In the data rows, the value 128 means zero.
Here is a table of points, one per row:
[118 147 171 180 150  74 100 146 130 127 105 139  95 148 143 194  72 127
 106  96 109 125 131 142  44 152  85  61 142 175  64  84  66 127  92  84
 129  83 129 176 130 196  74 134 131 111 129  93]
[ 86 153 133 138 147 169 125 127 131 222 133 176 117 169  77 178 192 142
 119  90 168 104 127 149 137 112 134 152  92 115 163 119 175 102 105 120
 174 167 100 121 210  76 145  79 154  78 131 174]
[137 145  99 145 137 112 107 116 177 132  40 191 105  71  96 139 175  75
 145 142 170 132 130  86 170 135 146  87 145  83 137 142 157  89  75 121
 176 117  68 143 116 126 177 150 145 145 114 110]
[172 117 138 129 151 150  91 166 132 186 143 110 138  55 132 177 119 116
 126 151  69 149 178  67  96 131 167 142  92 127 113 140 115 146 121 155
 150 134  86 183 100 145 126 121 103 134 132  73]
[ 81  99  94  65 114 101 147  83 102 162  75 110 133 159 206 169 182 154
 117  78 160 115 124 108 110 113 109 162  62 128 208 102 142 180 164 137
  82 145 167 149 116 120 175 112 126 156 115  71]
[ 99 144 111 146 171 161 131 164 125 134 101 123 157  73 104  66  84 136
  97 160  77  91 134 156  96 136 175 134 161  91 131 146  59 129 143 131
 121 106 150 130  74 139 149 149 127 159 134  95]
[147 134 140 129 146 131 169 185 126  97 140 193 152 178 105  98 128 112
 134 140 153 126 161 146 198 150 126 131 111 110  93  59 129 179  87 169
  98 113 114  60 228 106 126 108 125 176 137 114]
[ 42 149 135  86  93 135 147  75  93  93  98  22 118 130 116  91 117 142
 126 153 133 105 117  75 100 177 140 144  95 159 129 116  98 154 156 154
  93  79 117 108  45 191 110 134  56  81 139  69]
[166 113 103 130 154 152 173 103  98 184 140 141 105  94 124 142 123 153
 136 131 112 112 101 144 103 124 180 156 142 126  95 147 118 167 120 101
 132 135  30 116 139 146 120 132 120 157 138 156]
[137  61 142 112 143 102 172 147  85  32  97 130 166 178  24 163 142  78
  97 107  92 131  98 122 124 147 148 116 174  87 100 160  99  82 222  70
  96  94 173 186  84  88  88 139 115 106 215  69]
[105 130 168 147 124 123 160 157 117 174 153 133 118 100 173  89 156 194
 119 140 130 120  91 109 177 129 108 105  87  97 124 102 162  99 132  88
 138 127 122 110 112 170  86 100 137 104 128 158]
[136 117 107 147 104 132 160 154 103 161 100 168  49 185 133  95 102  76
  84  83 106 155 144 143  95 118  64 135  79 150 114  91 117 119 149 130
 125 141 173 143  95 160  79 110 121 116 125 148]
[ 75 139 108  76  86 152 106  87 149  91 158  90 147 141 118 165 120 147
 150 123 105 151  93  71 102 125 112 150  88 180 129  85  99 169 190 140
 106 133 110  97 109 144 198 131 165 138  95 115]
[107  99 191 190 137 174  89 149  86  96 122 111  85  42 181 114  83 166
 149  86  92 132 101 142 157 149 147 115 132 166  78 130  99 152 127 120
 120 121  79 103 133 134 100 126 146 123 116 125]
[137 160 180  73 151 144 196 143 147  91 106 120 112 133 179 136 167 103
 113 121 136 131 155 153 114  89  81 189 103 112 113 125 118 138 160  99
  77 160 130 131 174 129 107 157  93  48 121 116]
[ 84 134 131 141 140 198 117 123 100 163 108  84 105 163 130 159 145 183
 123 108 146 132 162 122  98 123 146 172 160 124  81 160 123  81  85  85
 152 151 146 139 102 115 151 127 162 111 128 119]
[114 142  87 137 113 129  95 124  85 134 137 112  88 110  91 170 154 116
  77 104 167 118 159 144 165 102 187 122 147 115 153 175 157 121 100  96
 145 175 130 135 164 150 121 129 131 135 108 160]
[123 161  93  79  83 125  69  85 102 111  99 126 104 126 168 148 108 182
 135 114 104 143 146 112 127 136 122 128 126 165 151 158 106 108 106 181
  89  86 123  92 107 135 132  91 145 123 155  84]
[191 141 119 114 113  91 146 149  99 129 106  74 180 124  56 158 123 113
 103 121 100  99 136 159 126 119 197 117 135 120 122  91 131 102 154 101
 127 122 136 161 105 108 121 153 150  84 127 127]
[ 75 108 121  55 108 129  97  93  91  86 125  83 178 148 112 131 134 107
 121 206 169  91  55 107  96 144  63 141 143 143 117 116 128 141 149 180
 123  93 180  94  94 103 103  99 188 136 136 125]
[144 138 132  78 177 133 192 112 133 108 144 107 147 142 157 157 100 136
 103 100 132 164 132 186 186 164  45 175  69 124 142 128 169 178 101 126
 177 193 143 131 117 123 124 127 120  47 120 107]
[151 165 138 155 112 146 116 144  91 164 116 176 108  70 124 181 154 127
 115 155 140 118 135 118  96 127 209 195 169 125 128 156 148 114  95 121
 157 130 165  94 109 110 163 100  55  87 114 131]
[ 98 130 116 126 109 151 152 125 127 126  75 164 148 103 109 133 100 151
  97 146  52 133 133 123 117  95 177 107 109 145 155 134 104 106  81  87
 165 162 151 162 105  90 140 169  80 128 120  78]
[166  67 150 138  93 153  63 159 166 120 112 112 152 167 144  46 101 104
 164 100 145 134 144 154 146 105 135 103 136  84 142 150 164 111 118 172
 119 126  63 117 101 119  88 118 123 174  91 174]
[169 150 109 146 109 133 131  90 137 134 126 141 153 106 122 150 106  94
 184 167 119 126 123 113 158 104 191 133 164 116 100 188 127 129 174  80
 127  67 129 154 105 134 125 131 137 151 121 100]
[117  71 107 145 154 129 145 146  99  51 142 129 119  92 131  78 121 144
 156 128 130 147 153 179 115 150  99  98 106 154 129  79 116 118 184 105
 126 130 131 113  93 114  69 144  68 102 151 113]
[107 170  40  78 101 133  71  93 156 143  95 146  92 168 174 174 119 173
 144 141 173 131  89  75 105 167 106 187  72 126 168 146 179 139 133 137
 147 171 135  99 210  98 168 114 104  99  74 171]
[154 144  86 196 129 149 104 132 185 134 116 140 225 131  52  86 186 130
  94 165 152 133 106  89 153 101 164  98 162 115 152 146 123 126 100 171
 111  74 128 177  98  95  88 200 153 193 139 139]
[113 152 139  57 107 128  86 130 116 112  84  79 119 116 141  52 165 137
 168 126 124 168  90 119  91 142 140  86 149 199 116 160 135  75 120 132
  76  67 125  70 124 128 124 113 159 213 115 138]
[183 121 173 148 116 142 157 156 139 115 142 148 110 104  91 115 144 178
 135  82 171 103 142 144 127 161  83 116 134 132  96 140 157 140 178 154
 124 114 121 117 132 112 112 156 145 133 130 140]
[166 108 124 208 124 117  89 150  88 105  98  93  99 105 106 125 131  85
 171 122  81  60 148  73 128  95 168 114 130 106 115 121  82 128  96 124
 156 111 114  89  84 167 166 141 148 118 161 109]
[109 102  47 144 114 115 110 133 136 163 102 146 142  87  82 147 135 115
 129 161 151 131 115  81 165 114 120  89 219 148 154 158  89 138  87 146
 120 132 138 189 122  99 120 110 136 130  71 104]
[ 73 172 142  92 101  89  82 102 109 143 192  92 116 113 171  91 105 140
 139 145 145 147  95  66  73 166 100 123 109 158 129 158 132 217 121 164
  82 144 106  67 109  68 157 102 150 133 129 100]
[163 149 115 135 162 138 159  92 109 119 127 115  62 200  41 132 170  77
 126 189 121  99 133 170  93 126 137 172 138  97 199 116 156  68 185 141
 120 155 190 203 182 104 118 156 139 112 162  55]
[169  95 126 126 136 147 169 139 155  87 166 101 119 125 193 100 133 162
 127 138  83 109 159 125 111 183 130  98 141 126  91 114 171 154 120 120
  84 121 144 128 135 157 129 100 163 103 146 145]
[148 127 134 124 172 153 137 133 223 110 177 124  63 149 152 152  98 116
 120 122 147 123 126 139 203 114 113 103 125 143 118 114 107 119 110 157
 136 107 132 107 129 108 107 112  97 215 143 165]
[130 157 115 169 104 115 130 158 147 187 140 164  65 172 168 167 118  70
  94 126 154 116 109 190 142 150  94 148 112 127 169 123 132 120 130 107
 125 105 125 142 127 131 128 107 187  87  87 143]
[123 138 140  81 146 120 156 168 134 114 132  97 116 110  68 111 115  83
 147  95  77 139 133 137 126 158 195 122 151 119 153 153  98 142  99 110
 123 139 135 125 122 111 123 151 121  91 170 150]
[134 148 128  87 157 152 160 141 103 185 146 146  66 117 156 110 114 155
 125  88  91 109 137  87  77  95 196  96 158 111 107 147 158 135 167 142
 203 125 116  96 158 134 154 179 152 117 166 131]
[ 97  70 195 170 107 127  91 109 189 162  88 141 143  83 139 141  49  96
  68 129 108 100 155 102 151 154 108  90 147 142 128  70 168 106 130  70
  61 130 151 119 119 176 108 157 107 136  94 151]
[140 183 107 121 121 114 141 162 170 145 190 130 145  73 197 151 115 144
 163 103 100 130 135 163 136 104 117 115 101  99  95  94 135 104 117  79
  99 173 107 123 111 104 109 108 121 162  91 112]
[106 173  92 144 107 122  90 104 172 181 109 140 136 117 116  99 211 167
 114  90 135 127 145 172 127 108 153 116 164  79 116 125 143 145 103 116
 193 184 110 150 178 130 188  75  91  99 110 140]
[ 98 147 210 202 132  58 150 102 146 159 108 123  65 159 146 148  61 103
 131  98  69 116 119 198  77 153 109 106 119 173  94 100 103 109 125 104
 189 105 157 162 166 155  97 125 107 100 101 109]
[153 181 184 121  78 150 132 121 105 128  96 124  95 103 149 173 133 171
 140 149 145 127 155 159  90 122 179 155 107 121 167 124  83 203 138  73
 183 156 145 201 140 119 144 116 167  85 183 170]
[158 104 160 118 141 142 153 159 135  83 181 181 148 164 142  93 114 145
 115 118 115 135  59 124 146 106  70 122 124  78 149 110 101 127  93 131
 136 145 130 120 104 189 113 129  70 128 132 112]
[173  77 127 117 132 142  83  79  88 129 145  65 185 127 132  83 117 111
 110 168 219 170  83  85  91 125 107 101  95 166 104 149 107 101 140 146
  96  54 144  78 142 100 191  94 117 169 139 102]
[114  82  38 187 119  66 137 125 198 103 142 192 177  94  61 111 152 137
  86 188 144 144 133 110 154  77 143 123 133 117 169 186 151  73  66 173
 118 156  53 150 118  97 127 133 157 124 104 147]
[133 157 151 141 159 130 121 128 126 121 131 127 139 157 189 154  99 170
 117 165 130 173 126 165 166 104 112 108 175 134 118  93 187 151 138 179
 130 171  55  86 118 112 140 115 108 122  97 203]
[138  97 100 172  98 133 151 148 159 123 170 112 124  93 122 131 148  76
 113 126  86 177 131 174 154 113  64 135 131 115 125  55 167 148  87 146
 138 110  96  90 143 115 112 124 137 181 136 167]
[149  84  99 102  89 117 171  95 135  66 187 175 146 158 180  66 124  83
 122  91 178 125 112 138 185 129 153 127 109 104 111  79 152  82 129 176
 134 143 149 168 119 100 104 153 127 124 104 120]
[104  81 129 150 161 102  82 149 162 145 113 140 130 119 113  91 119 156
 205 138 141 142 114 128 147  86 224 194 170 119  72 141 141 138 101 146
 131 121 132 144 139 128 138 120 137 164 194 149]
[165 133 109 136 199 114 184  94 103  89 139 159 172 122  59 134 155 138
 156 106 146 118 146  97  96 107 153 144 125  52 185 133 139 153 135 126
 126 119 158 180 102  90 124 114 107 142  87 180]
[138 166 141 125 164 128  92 156  94 118 114 104 135 119 132 125 173 127
 136 141  93 133 147 109 157 148 219 156 127 152  83 192 119 138 181  89
 190 157 107 128 144 180 131 104 150 169 143  97]
[102 105 167  82  93 119 123 125  99 138 162  71 148 119 150 111 107 198
 175 170 160 203  97 125  99 162 106  96 122 145 126 187  79 132 150 187
  96  96 131  64 184 190 171 108 159 172  92 126]
[165 113 169 120 145 130 139 126 114  67 184 126 158 156 166  98 109 111
 145 102 131  94 163 132 107 151  36 147 205 155 148  98 118 105 149 112
 149 115 124 125 163 137 118 180 141 177 168 177]
[ 79 137 206 150 113  70  73 110  71 209  91 159  73 149 176 114 124 139
 149 123  95 125 150 161 142 235  48 140 111 121  92 114 105  97 117 100
 144 192 170 104 121 150 120 180  97  70 137 232]
[140 120  83 125 135 170 154 167 161 102 138 142 192 131 106  95  86 116
 175 122 163 132 152 126 163  78  66  72 119 126 104 116 147 115 149 142
  85 115 134 145 116 178 113 162  85 149 175 128]
[111 159 126 181 134 105 125 146 138 135 151 138 194 140 104 133 142  60
 107 128 153 113 144 116 149  92 140 134 144 141 144 185 147 110 121 160
 136 125 122 176 157 103 222 114 153 178 153 154]
[120 145 133 105 126 102 105  73 165 144 136 100 171 184 168 160 146 128
 141 142 168 158 119  96 106 102 101 124 106 181 209 128  84 150 133 148
  94 167 175  23 140 139  97  79 164  98 107 109]
[150  71 123  59 141 111 176 125 116 106 185 172 130 207  88 179 158 107
  95 134 116  84 150 178 188  93  33 154  82 134 162 120 165 154 139 117
 122  88 171 187 157 106 122 177 100  78  99 102]
There is one direction along which these points spread out most. Take the direction at right angles to it along which they spread out most. Go by this last direction. For each point below, how far along it does it lie, from 0 to 99? 50 is the average, and the first point above lies past it. One standard deviation of the points above along it is 16.
[154 144  86 196 129 149 104 132 185 134 116 140 225 131  52  86 186 130
  94 165 152 133 106  89 153 101 164  98 162 115 152 146 123 126 100 171
 111  74 128 177  98  95  88 200 153 193 139 139] 25
[138  97 100 172  98 133 151 148 159 123 170 112 124  93 122 131 148  76
 113 126  86 177 131 174 154 113  64 135 131 115 125  55 167 148  87 146
 138 110  96  90 143 115 112 124 137 181 136 167] 55
[169  95 126 126 136 147 169 139 155  87 166 101 119 125 193 100 133 162
 127 138  83 109 159 125 111 183 130  98 141 126  91 114 171 154 120 120
  84 121 144 128 135 157 129 100 163 103 146 145] 52
[138 166 141 125 164 128  92 156  94 118 114 104 135 119 132 125 173 127
 136 141  93 133 147 109 157 148 219 156 127 152  83 192 119 138 181  89
 190 157 107 128 144 180 131 104 150 169 143  97] 40
[166  67 150 138  93 153  63 159 166 120 112 112 152 167 144  46 101 104
 164 100 145 134 144 154 146 105 135 103 136  84 142 150 164 111 118 172
 119 126  63 117 101 119  88 118 123 174  91 174] 38
[136 117 107 147 104 132 160 154 103 161 100 168  49 185 133  95 102  76
  84  83 106 155 144 143  95 118  64 135  79 150 114  91 117 119 149 130
 125 141 173 143  95 160  79 110 121 116 125 148] 74
[104  81 129 150 161 102  82 149 162 145 113 140 130 119 113  91 119 156
 205 138 141 142 114 128 147  86 224 194 170 119  72 141 141 138 101 146
 131 121 132 144 139 128 138 120 137 164 194 149] 34
[114 142  87 137 113 129  95 124  85 134 137 112  88 110  91 170 154 116
  77 104 167 118 159 144 165 102 187 122 147 115 153 175 157 121 100  96
 145 175 130 135 164 150 121 129 131 135 108 160] 55
[173  77 127 117 132 142  83  79  88 129 145  65 185 127 132  83 117 111
 110 168 219 170  83  85  91 125 107 101  95 166 104 149 107 101 140 146
  96  54 144  78 142 100 191  94 117 169 139 102] 14
[102 105 167  82  93 119 123 125  99 138 162  71 148 119 150 111 107 198
 175 170 160 203  97 125  99 162 106  96 122 145 126 187  79 132 150 187
  96  96 131  64 184 190 171 108 159 172  92 126] 20
[147 134 140 129 146 131 169 185 126  97 140 193 152 178 105  98 128 112
 134 140 153 126 161 146 198 150 126 131 111 110  93  59 129 179  87 169
  98 113 114  60 228 106 126 108 125 176 137 114] 55
[183 121 173 148 116 142 157 156 139 115 142 148 110 104  91 115 144 178
 135  82 171 103 142 144 127 161  83 116 134 132  96 140 157 140 178 154
 124 114 121 117 132 112 112 156 145 133 130 140] 56
[113 152 139  57 107 128  86 130 116 112  84  79 119 116 141  52 165 137
 168 126 124 168  90 119  91 142 140  86 149 199 116 160 135  75 120 132
  76  67 125  70 124 128 124 113 159 213 115 138] 15
[107 170  40  78 101 133  71  93 156 143  95 146  92 168 174 174 119 173
 144 141 173 131  89  75 105 167 106 187  72 126 168 146 179 139 133 137
 147 171 135  99 210  98 168 114 104  99  74 171] 53
[172 117 138 129 151 150  91 166 132 186 143 110 138  55 132 177 119 116
 126 151  69 149 178  67  96 131 167 142  92 127 113 140 115 146 121 155
 150 134  86 183 100 145 126 121 103 134 132  73] 43
